Families of rows that turns and mirrors carry onto each other, the same ones carrying the whole set onto itself: the rest of each named row's family, in list order:
4 families of 8 rows:
K_146: [ -9  -2  -9  19 -20 -13  -6   0 -16   9  22  10 -11]
K_769: [  0  -7 -12 -12   9  -6   7   0 -20   7  30   5   9]
K_95: [-10  -9 -16 -11  14  -6  -5 -11 -21   6  22  -1  13]
K_635: [-17  -4 -10  11 -20 -11  -7  -7  -8  14  13   9 -12]
K_738: [-14  -3 -18  -8  18  -2  -7  -4 -16   8  22   8  10]
K_197: [-12  -7   3   6 -17 -12  -7   2 -18  17  13  16  -6]
K_196: [ -3  -7 -17  -7  16  -7  10  -3 -14  13  29  -4   4]
K_925: [-25   1  -3  12  -9 -19   7  -8  -8  17  16   2 -12]
K_355: [ -7   1  -9  -1  23 -14   0  -1 -19   8  28  -8   7]
K_440: [ -5   2  -2  12  -7 -20  -9  -9 -16   6  23  20  -9]
K_695: [-10   2  -3  10 -15 -13 -13   0 -20  15  12  20  -4]
K_225: [-10  12 -17 -10  10 -17   9  -6 -15  12  18  -7  12]
K_778: [-17   2  -2  13 -17 -18 -15   3 -13   8  13   0 -10]
K_79: [-11  14 -15  13 -17 -18  -5   9 -14  10  20   0  -9]
K_995: [-14  -8  -3  -3 -14 -10 -14   6  -8  10  14   7 -13]
K_217: [-17   4 -10   0  16 -11   6   6 -22   8  27 -11  10]
K_533: [-15   7 -10  12 -21 -18  -9   5 -19  16  10  -6  -4]
K_459: [ -8  -6 -12   5  10 -10  10   4 -17  11  29 -19   3]
K_189: [ -9  10 -26   2  12 -13   1 -13 -10  14  17 -10   7]
K_931: [-18   2   0  19 -14 -23   1 -11 -21  18  14  -1  -5]
K_256: [ 11  -7 -13 -12   6 -12  -1  -7 -14   7  24  -2   5]
K_379: [-11   2   2  13 -18 -24  -4  -9 -13   9  15   5  -9]
K_813: [-11 -10 -11   2  21  -5 -13  -6 -15   6  23  -1   5]
K_766: [ -6   1 -25  -3  19  -5  -3  -2 -14  11  26  -1   6]
K_469: [-21   7  -2  18 -14 -17   1   1 -19  20  13   7  -5]
K_462: [ -5  -3  -9  16 -16 -12 -14  -5 -25  11  19  16  -4]
K_734: [ -3   3 -15 -13  16 -15   0  -3 -12  12  20 -10   7]
K_758: [ -2  -8 -16  -9  10  -7  -2  -4 -26   3  28  -2  13]
K_233: [-14 -14  -5   4 -19  -9  -9  -5 -16  17  11   9  -8]
K_969: [-16   0 -19  -3  11  -9   4  -2 -23   9  24 -16  13]
K_668: [-15   9  -6  11 -20 -17   0   5 -17  21  10   4  -4]
K_580: [-10   4 -20  -4   9 -13   8 -11 -23   9  23 -12  14]

Same family as K_462: K_769, K_738, K_225, K_217, K_533, K_931, K_233
Same family as K_813: K_925, K_440, K_79, K_995, K_459, K_189, K_256
Same family as K_758: K_95, K_197, K_695, K_469, K_969, K_668, K_580

Families of rows that turns and mirrors carry onto each other, the same ones carrying the whole set onto itself: the rest of each named row's family, in list order:
4 families of 8 rows:
K_745: [ -7  14 -12  16 -19  -9  -9  -4   5  -2]
K_142: [ -1   0  11  10  -2 -14  -9 -11 -17   2]
K_600: [ -4  -3   5  17   2 -20  -5 -12 -14   9]
K_697: [  0  25   0   6  -2  -7   5  -5  -5 -13]
K_829: [ -6  -4  -6   3 -19 -21 -10  -6   8   0]
K_463: [ -2   4   7  -7   2 -21  -1 -18  16 -10]
K_436: [ -6  -6   8  11   5 -22  -3 -13 -13   2]
K_253: [  3  23   4   9   8  -6   2 -12   1 -15]
K_129: [ -6  -9 -15  14   5 -20   5 -12   1  -5]
K_509: [-12  13  -3  18 -19 -11  -9  -2   0  -4]
K_830: [  2  -2   2  17   5 -20 -10 -12 -14   2]
K_938: [ -5   6   0  -4 -16 -24  -9  -7  15   1]
K_743: [-12  -5 -13  15   3 -20  -2 -20  -4  -6]
K_706: [ -2  15  14  -2   1 -22   1 -15   8 -13]
K_439: [-11  -7 -11  15   7 -20   7 -17   3   2]
K_884: [ -5  23   2  18  -2  -7   1 -11  -1 -16]
K_800: [  0   3  -7   5   9  -4  10 -10  14  10]
K_448: [10  9  6 -3  1 -2  1 -2  2 10]
K_179: [  1   6 -13   6   7   0   4  -6  11  10]
K_487: [ -2  15  -9  19 -13  -6  -8   0  -6  -5]
K_513: [ 7  7  8  7  5 -5 -1 -5 -3 16]
K_636: [ -8  10  -5  12 -21  -5  -6  -4  -5  -5]
K_334: [-13   5  -2   2 -15 -23 -11 -10  16  -2]
K_611: [ -5  18   8  -4   3 -21   0 -12  15 -10]
K_654: [13  4  9  5  5 -2 -7 -7 -1 10]
K_514: [ -3  17   2  -9   4 -20  -2 -18  10 -11]
K_132: [ 6  3  7  2  2 -9 -5 -1 -4 16]
K_566: [ -4  26   7  12  -1  -8   0  -5   0 -12]
K_613: [ -2   4 -18   1   6  -7   8 -10  15   1]
K_980: [-12  -3 -11  15  11 -13   7 -18   3  -4]
K_183: [ 4 -2 -8  3  6 -3  8 -7 16  3]
K_761: [-10   2  -3  -2 -16 -19 -13 -17  11  -2]

Same family as K_829: K_142, K_463, K_253, K_743, K_448, K_487, K_613
Same family as K_509: K_600, K_439, K_800, K_513, K_334, K_611, K_566
Same family as K_706: K_745, K_436, K_938, K_884, K_179, K_132, K_980

Families of rows that turns and mirrors carry onto each other, the same ones carrying the whole set onto itself: the rest of each named row's family, in list order:
4 families of 8 rows:
K_744: [ -4  -8   0  -2   5   2  -1  12  -1 -12  -2 -17]
K_868: [ 15 -13  -2 -10  10   7 -17  -6   2 -11  -8  -1]
K_18: [ 19  -3  -6  -3  -2  -9 -10  14   0 -17 -13  -2]
K_776: [ 14 -14 -12  -7   0   0 -18 -13   1  -9  -4  -5]
K_479: [ 18   1  -3 -15  -7  -4 -13   6   3 -14 -17  -7]
K_584: [  4  14   4  -8 -14   0  10   9   1  -3   8 -10]
K_282: [  3   9   9   5 -14  -8  -5   6  11   7   7  11]
K_537: [ 18   5   0   2   5  -2 -19  -8   0   4  -8  14]
K_144: [  1  -6   0  -7  -7   5   9  15  -3  -8  -7 -11]
K_403: [ 22   9  -5   2   8  -3 -17  -3  -3   7   1   4]
K_526: [ 12  16   7  -9  -2   2   2  15  -3   4   0 -13]
K_4: [  8  10  14 -11  -7   3   5  14  -1  -2  -9  -6]
K_922: [  1  11   8   1 -17 -16  -9  -2   1   3   8   5]
K_582: [  2 -10   1 -12  -5   3  -2  14  11 -16  -3 -14]
K_937: [ 20   3 -16   3   2  -6 -15 -10  -3  -7   2   5]
K_491: [  6  -4   0 -12   4   6   1   7   2 -19   2 -17]
K_280: [  6  11   9  -6 -16  -5 -12  -5  14   9   2   9]
K_193: [  4  14   2   3 -11  -3  -5 -13   3   8   9   7]
K_576: [ -6  -5  -1  12   5  -2 -12  -6   5   4   9   2]
K_899: [  1  -8  13 -13 -12   3   3   0  -3   8  11  -5]
K_63: [  7  14  13 -10  -6   1   1  16  11  -8   2  -7]
K_203: [  5  -8  -7   9  -2   0 -11 -10   2   7   2  13]
K_45: [ 14   5  -8 -10  -3  -1  -2   3  -8 -17 -11 -13]
K_653: [ -3   0  17 -12  -6  10   0  -1  12   4   7  -1]
K_222: [ -4  -1   9 -12 -17   4   3  -3   9   4   8 -10]
K_958: [  2 -10  -1   4  -3  -3 -17  -8  17   1   9   9]
K_337: [ 15 -14  -9  -2   8   2  -7   0  -9 -14  -9   2]
K_21: [-4  1 12  0 -9  5  8  1  2  6 10  6]
K_247: [  2   0   2   4   4   2 -11 -13  11   1  17   6]
K_199: [ 16 -20  -4 -10   2  -1 -14  -7 -10  -4  -1  -1]
K_542: [ 13   2  -3  -6  -7 -16 -12   6  -8 -18 -10  -7]
K_157: [ 20   6  -3   1   8  -4 -21  -3   9  -7   0  10]

Same family as K_899: K_744, K_403, K_526, K_922, K_576, K_199, K_542
Same family as K_491: K_18, K_776, K_282, K_537, K_4, K_222, K_247

